Each row has a name. Each question is about the rows just above it.

Columns, left to right: E Y W Z L
datu: [-1.80 -2.10  7.31 -5.91  9.30]
takik: [-1.80 -2.10  7.31  3.28  3.45]
Zesil: [-1.00  0.35  3.81 -4.42 -9.05]
ditav: [-0.64 -4.61  2.61  7.94 -0.20]
tabib: [ 3.78 -5.09  4.54 -4.53 -6.62]
[ 3.45 -9.05 -0.20 -6.62] is in which column, read top down?  L
Which column holds this, read top down? [-9.05 -0.20]  L
Which column holds this, read top down? [-1.80 -1.80 -1.00]  E
[-2.10 -2.10  0.35 -4.61] is in which column, read top down?  Y
Which column holds this, read top down? [-0.20 -6.62]  L

Columns, left to right: S D J B T A X R G Q
Letem: [-0.81  2.83 -1.40  1.45  7.14 -3.01 -3.11  4.09  2.02  7.30]
zem: [-1.29  1.78 -4.03 -1.71 -7.40 -1.48 -4.27 -1.72  1.88  0.40]
takik: [ 2.04  0.49  1.54  1.65  2.72  2.78  5.30  1.68 -2.34 -0.50]
Zesil: [-3.17  6.86 -2.26  3.08  2.33 -2.62 -0.68  6.03  1.58  8.12]
Befa: [ 1.02 -4.34  1.81 -1.81  4.90 -1.68 -3.55 -3.24  1.46 -4.18]
Zato: [-0.50 -3.08  5.85  0.91  4.64 -2.63 -0.02 -0.84 -4.11  0.23]
nupum: [-0.68  1.20  1.79  1.78  4.99  0.07  2.24  2.35  0.07  0.98]
datu: [ 7.14 -1.46  1.15  0.91 -6.10  5.86  8.01 -1.02 -9.43 -0.40]
felu: [-2.47  1.40  0.67  1.06  7.70 -4.50 -4.19  2.52  2.20  4.59]
tozos: [ 7.95 -1.40 -1.82  0.68  1.96  6.02  4.84  0.93 -2.86  0.88]
tabib: [ 0.29 -2.31  0.29 -0.90  7.67 -1.56 -3.76 -0.32  3.08  0.22]
ditav: [-2.88  0.35  3.08  0.51 -3.88 -2.38  0.17 -1.52 -2.22 -2.57]
Which column holds this, read top down? [ 7.14 -7.40  2.72  2.33  4.90  4.64  4.99 -6.10]  T
Which column holds this, read top down? [-1.72  1.68  6.03 -3.24 -0.84  2.35 -1.02  2.52]  R
Which column holds [-3.55 -0.02  2.24  8.01 -4.19  4.84 -3.76  0.17] top down?  X
Which column holds this, read top down? [ 0.07  5.86 -4.50  6.02 -1.56]  A

Columns, left to right: M K V H N P C
Zato: [-0.31  0.55 -3.15 -2.33  2.95 -4.18  2.59]
datu: [-8.01 -3.40  0.04  1.37 -1.98 -9.31  4.85]
tozos: [-0.10  3.84 -2.98  2.10  8.42  1.62 -7.26]
Zesil: [-3.12 -0.26  1.04 -2.57  3.03 -6.26 -1.14]
Befa: [ 1.18  4.51 -0.74  5.15  2.02 -5.32 -2.63]
ditav: [ 1.36  0.34  3.79 -0.49  2.03 -6.58  2.82]
Letem: [ 4.17  7.94 -1.73 -1.77  3.63 -3.64  3.00]
tabib: [ 1.18  4.51 -0.74  2.50  2.02 -5.32 -2.63]
nupum: [-5.31  3.75  2.42 -1.28  0.92 -3.10  3.32]
[ 4.85 -7.26 -1.14 -2.63] is in which column, read top down?  C
[ 4.85 -7.26 -1.14 -2.63  2.82  3.00 -2.63  3.32] is in which column, read top down?  C
[ 2.10 -2.57  5.15 -0.49 -1.77  2.50 -1.28] is in which column, read top down?  H
[-2.57  5.15 -0.49 -1.77  2.50] is in which column, read top down?  H
Which column holds [-7.26 -1.14 -2.63] top down?  C

Columns, left to right: Dilud zos nabun senez mavig zere rud fas
zem: [-7.46 -0.54  4.21 -1.30  1.19  0.00  5.66 -1.54]
ditav: [ 0.67 -1.29  1.00 -2.46  0.34 -1.31 -1.26  3.06]
takik: [-7.46 -0.54  4.21  3.66  1.19  0.00  5.66 -1.54]
Which column holds this, read top down? [-1.54  3.06]  fas
Which column holds this, read top down? [-1.29 -0.54]  zos
[4.21 1.00] is in which column, read top down?  nabun
Which column holds this, read top down? [1.19 0.34]  mavig
Which column holds this, read top down? [-2.46  3.66]  senez
[1.00 4.21] is in which column, read top down?  nabun

Columns, left to right: Fusek bofir pavet Reg lik
takik: [ 3.78  0.31 -2.51 -2.39  0.69]
nupum: [ 1.42  0.47 -4.92  2.80 -6.12]
tabib: [ 0.37 -0.85  6.93 -5.16 -1.21]
Which column holds this, read top down? [3.78 1.42]  Fusek
Which column holds [-6.12 -1.21] top down?  lik
Which column holds this, read top down? [1.42 0.37]  Fusek
Which column holds [ 0.47 -0.85] top down?  bofir
[-4.92  6.93] is in which column, read top down?  pavet

